(in the rows, 128 means zero)
One turn sends every row of this set to another row. A few are shown first. Where does it send the rows asked after them?
Z609: 123 130 127 125 69 108 146 81 160 115 130 114 122 102 139 147 109 125 139 147 105 128 128 127 121 133 120 154 110 116 152 143 110 116
Z421: 135 126 142 121 109 103 129 108 141 111 138 93 118 112 125 128 110 118 139 143 109 97 124 117 106 116 135 107 134 113 100 101 120 102
Z611: 131 124 123 132 103 122 145 88 131 107 114 113 111 131 121 125 97 116 134 161 116 113 131 125 144 126 104 124 100 122 118 130 79 129
Z963: 128 135 125 147 105 141 138 93 123 133 133 127 112 122 157 126 126 157 132 152 116 124 106 127 104 143 143 140 139 120 124 102 115 102
Z14: 134 135 139 149 101 138 153 86 131 160 134 130 115 115 149 126 142 125 122 130 128 112 117 119 110 148 139 141 117 123 126 122 75 112
Z312: 131 143 87 124 118 109 136 103 135 130 136 123 120 126 138 143 109 146 132 148 118 111 136 120 123 106 156 135 119 139 123 124 127 135
Z378: 115 140 103 132 116 115 146 94 131 145 127 120 132 122 130 142 126 134 121 141 126 100 137 124 119 101 164 131 112 144 125 132 93 145
Z358: 112 129 128 108 105 89 141 69 129 134 135 106 103 109 146 137 132 144 139 157 125 125 132 145 136 116 164 111 122 122 121 116 109 94
Z504: 89 125 127 126 77 133 132 74 152 100 118 117 127 105 148 133 117 139 137 156 107 120 115 136 120 122 130 148 131 130 138 128 102 119
Z196: 155 131 157 144 90 126 151 86 145 146 142 130 105 120 138 131 115 138 147 157 102 134 127 110 119 153 141 136 132 127 118 126 105 116
Z642: 124 137 126 146 99 143 141 87 129 139 130 138 107 119 163 135 118 158 125 156 116 121 117 127 105 135 144 154 135 129 127 112 108 108
Z772: 148 137 152 143 85 122 148 88 145 150 140 135 101 121 144 143 108 146 138 153 106 131 133 121 113 146 145 152 125 129 127 130 106 112
Z955: 99 133 125 130 99 105 133 87 158 130 109 101 116 121 124 142 114 135 155 144 104 114 141 128 135 104 149 131 93 131 103 131 97 145
Z234: 100 129 129 128 69 120 127 88 151 121 132 106 118 111 146 129 119 122 139 116 124 108 120 142 125 136 130 146 107 130 149 139 87 109
Z643: 113 125 121 113 110 96 153 71 138 138 136 107 107 107 154 142 141 130 131 144 138 120 133 132 140 119 157 115 104 119 122 121 107 89
Z259: 129 123 150 119 111 104 140 95 148 122 130 93 121 104 122 123 122 101 131 143 114 91 128 107 109 117 130 106 126 118 95 108 93 114
Z524: 132 125 152 143 101 118 141 86 142 117 133 114 127 115 132 118 133 109 139 138 93 116 108 104 109 140 117 116 138 107 112 96 112 112
Z931: 124 128 149 144 103 121 132 90 134 118 135 110 127 118 134 114 136 113 139 128 99 109 103 114 106 138 125 113 139 109 115 94 109 106
Z875: 130 140 117 125 106 96 145 102 150 147 138 117 110 132 127 138 105 134 140 139 112 111 137 119 132 112 160 129 112 149 116 136 100 146
Z491: 132 130 150 145 101 114 141 90 141 125 141 111 127 115 133 121 137 103 135 124 98 111 104 108 107 140 118 117 129 104 117 101 104 108
Z428: 115 148 93 117 103 99 109 92 138 126 123 106 109 119 131 134 112 141 149 131 111 110 137 139 128 112 133 138 100 123 116 121 120 129
Z117: 125 129 129 123 115 104 144 104 138 119 126 94 128 105 131 129 126 110 119 143 116 90 115 116 96 109 128 114 126 103 105 96 107 101
Z11: 131 129 115 134 110 127 118 94 119 101 137 113 119 127 118 132 97 130 142 159 113 114 130 154 131 121 113 116 121 112 126 131 91 117
Z96: 120 125 116 149 115 126 149 102 135 111 129 108 126 132 132 143 104 121 128 150 123 113 113 145 128 114 112 117 97 102 129 132 79 116
Z964: 129 134 143 145 92 140 144 86 134 162 133 136 109 116 153 134 129 134 122 130 128 109 131 124 109 146 145 151 117 135 129 128 80 110
Z921: 110 143 101 126 115 114 131 82 147 134 125 109 137 102 130 158 134 125 138 140 116 111 136 136 120 98 136 137 93 110 122 135 102 136
Z580: 121 120 134 113 100 91 155 61 131 135 126 108 109 106 137 138 134 133 138 159 128 127 148 125 143 123 160 117 109 124 120 120 108 99

Z931 goes to -> Z524
Z955 goes to -> Z921
Z11 goes to -> Z611
Where do these go?
Z378 goes to -> Z312
Z643 goes to -> Z358
Z117 goes to -> Z421
Z196 goes to -> Z14
Z642 goes to -> Z772
Z234 goes to -> Z504

